Each path below is one point turned by a fixed rotation once a step. After each direction that follows a path, write how fast that rotation turns it, in degrees each step (0 if it stays still).
Each turn is a multiple of 5 degrees from 10 to 175, or 0.
Each row of a path follows its step; steps can be skipped.
path 1
step 1: [  1  -7   3  -3  28 -32  -3  -2  -3 -20  38  -1 -26 -20  25  -7 -21  13
   2  18 -32   3  23  26 -23  -9  12 -17   2   3 -25 -24   2 -18  -7  14
  -4  26  -5 -14  -5 -10  -6  -5  11  -2   2  -4  22   1  15  -2  12 -18
  -9   4  36 -26   8   0  23   3  -5]
step 2: [ -4  -6  15  13   9  -3  -8  -8   1  15   8   1   4 -23 -11  29   8 -22
  26   7 -19  21  30  23 -25   1  36 -19  -3  13 -26   6  14  18  -5  14
 -14  -2  17 -10  -2  21  14  18  25 -18 -17 -29  17   5  13   1   1 -12
   1 -14  16   8 -15 -15  -2  26  25]
step 3: [  0   1  -4  27  17 -37 -25 -27  37  -2  -6  -7  -2 -31   3   2 -20   6
  -2  14  -3  13  28 -11 -39 -12   8   3 -32   7 -23 -22   6   6   9  18
  14  -7  -2  -8  -3  11  -8 -15   7 -11   1  -9   4 -15   8  -4  -3  -3
  -3   7  20 -42 -22   6  -4 -12   2]
step 9: [ 13  -4  -6 -21  20  -2  22  -7 -14  -1   5  10  24 -17  26   6  -2 -12
  10  18 -30  -5   6 -30   8 -38   5   2 -30 -11  14  -9 -13   1 -21  22
  14   7 -19 -15  30 -21   5   4  15 -18  -5  -6  18 -10   5  -6  25 -15
  28  -4   1 -14  10  26  21 -18   3]
step 11: [-11 -20 -21   3  25  -8  22 -19  23 -12  -4  25   2  -4  25 -27  -8 -18
  26  -2   0   3  18 -15 -15 -15  -8 -15   0  20  19  -9  14   5  -7  12
  42  26 -15  -6 -11  10   7  -8  -2 -15   0  -4  27   4 -18  -6  22  -2
  35   2  18  -5   2  21  21   6  18]
step 16: [-11 -39  -5  16  -3  12 -14 -17  11  -2  15  10  -9 -25   3  26 -32  -3
  22  27 -17  -5  22  27 -24 -20 -19  -4   4  35 -11   4   6  13 -16   8
  10  13  -6 -13 -26 -20  -8  11  -1  -4   9 -15 -18  -4   6   8 -13 -12
 -12 -20  28 -19   1   2 -20   2  10]
step 17: [ -5  -9   3   7 -13   2  -2 -20  -1 -13  13 -14  -3 -17   5  17 -16 -12
  16   1 -16  15  25  -8 -20  -6  23  25  -2   9 -28  -1  -1  26 -22 -26
 -15  -1 -17   7  33 -20 -15 -15  16 -25 -20 -35  18  13   4 -11  -1  22
  23  -2  36 -26  -2  13  -1   4   7]
step 18: [-16 -32  -8   6  18 -11 -27   9  -3  -6  33 -12   2  -2  13  27  -5 -22
   3  29  -4  14  32  13 -25  -2   7  -4  -4   8 -38 -26  -2 -12  -3   5
  -7   7 -12 -11  12 -13 -23   5  -1 -18  17 -11  -6 -29 -27 -25  -1  -8
 -27   2   9 -18  10 -18   6  -1  -4]
step 22: [ 11   7  19 -16  -6 -11   3 -15   1   7 -18   0   2 -14   9  11   0 -30
  24  37 -42 -21  26 -31 -21  -3 -20  -1 -36  -2 -16 -11   9  22  18  21
  17  -5  -6  19  -4   6   1  -5   7 -15  12 -14  11  -8 -17   6   5  -2
   4  28  21  10 -22  -7   9 -16   3]
step 23: [-15 -24  35 -12  28 -14  13  -8  -5  -2   9   4  27 -12  25   9   8 -13
  -6  18   5  -9  -2 -23 -35 -28   8  22 -18 -27  -9   9  31  -8   4  30
   1   0   0   1  -1  -7 -29  -5  18  -4 -28  20  16  -2  -9  12  18  -1
  -2   1  12  -3  -1   0  10  19 -17]
Speeds:
[ 0 -3  2 11 -3  6  5 -7  1 -1  2  9 -4  3 -4 -3 -2  2 -1  5  5 -1  1 -5
 -1 -1  4  0 -2  0 -7  0 -1  9 -3 -2  4 -6 -4 -4  3  0  3 -3 -5 -1 -2 -1
 -1 -1  5 -2 -9  2 -3  5 -3  1 -5  0 -3 -7  7] => 80
[-5 -5  0 -7  3 -1  6  1 -4  4  3  4  1 -5 -1 -4 -3 -5 -2 -8  6  1 -5  1
  6 -2 -1  2 -2  2  1 -1  2  2 10 -3  5 -7 -6 -4  0  1  3 -3  6 -2  6  1
 -5  0  1  3  4 -4  6 -4 -4  5 -2  8  1 -7  0] => 20
[  4  -2 -13   0   4  -3   2  -2   1  -3  -1   7   5   4   0   0  -2   3
   8   1   4  -1   1   0  -4   9  -1   3   0  -3   1  11  -4   4  -5   0
   5   0   3   2   6  -6   5   3  -1   2   1   1  -6   0  -1   3   7  -3
   2   3  -2   2   6   4  -1   3  -5] => 20
[-1 -4 -5  4  3  2  0  8 -7  3  5 -4  4  2 -4  0  0  1 -3  7 -2 -2 -9  6
  3 -1 10 -4  3 -4 -6 -2  6 -3  0  3  3 -3 -4 -1  4 -4  0 -1  0  4 -6  2
 -2  2 -2  0 -3 -9  0  3  0 -2  7 -7  6 -2 -2] => 130
[-8  9 -3  3 -5  3  0 -3 10  0 -5 -8  2  1  1 -5 -7 -6  0 -2 -1 -3 -1  0
  0 -2  2  4  1 -1  1 -3 -1 -1  0  3  8  0 -3  0  2 -5  2  3  3  4 -4 -4
 -1  1  0  5 -2  2  9  6  5 -2 -8  1  2  0 -7] => 130
[  1  -1   0  -1   3   4  -3   0   1  -7  -4   3 -10   3  -2  -2  -7  -3
   2  -1 -11  -9  -8  -2   4   5  -4  -4  -7   4   2  -4   0   3  -3   0
  -7  -2   1   3   5  -3   5  -3   5  -2   2   3   5   3   5   1   3  -3
   3   1   5  -3   5   2   0  -1   4] => 140
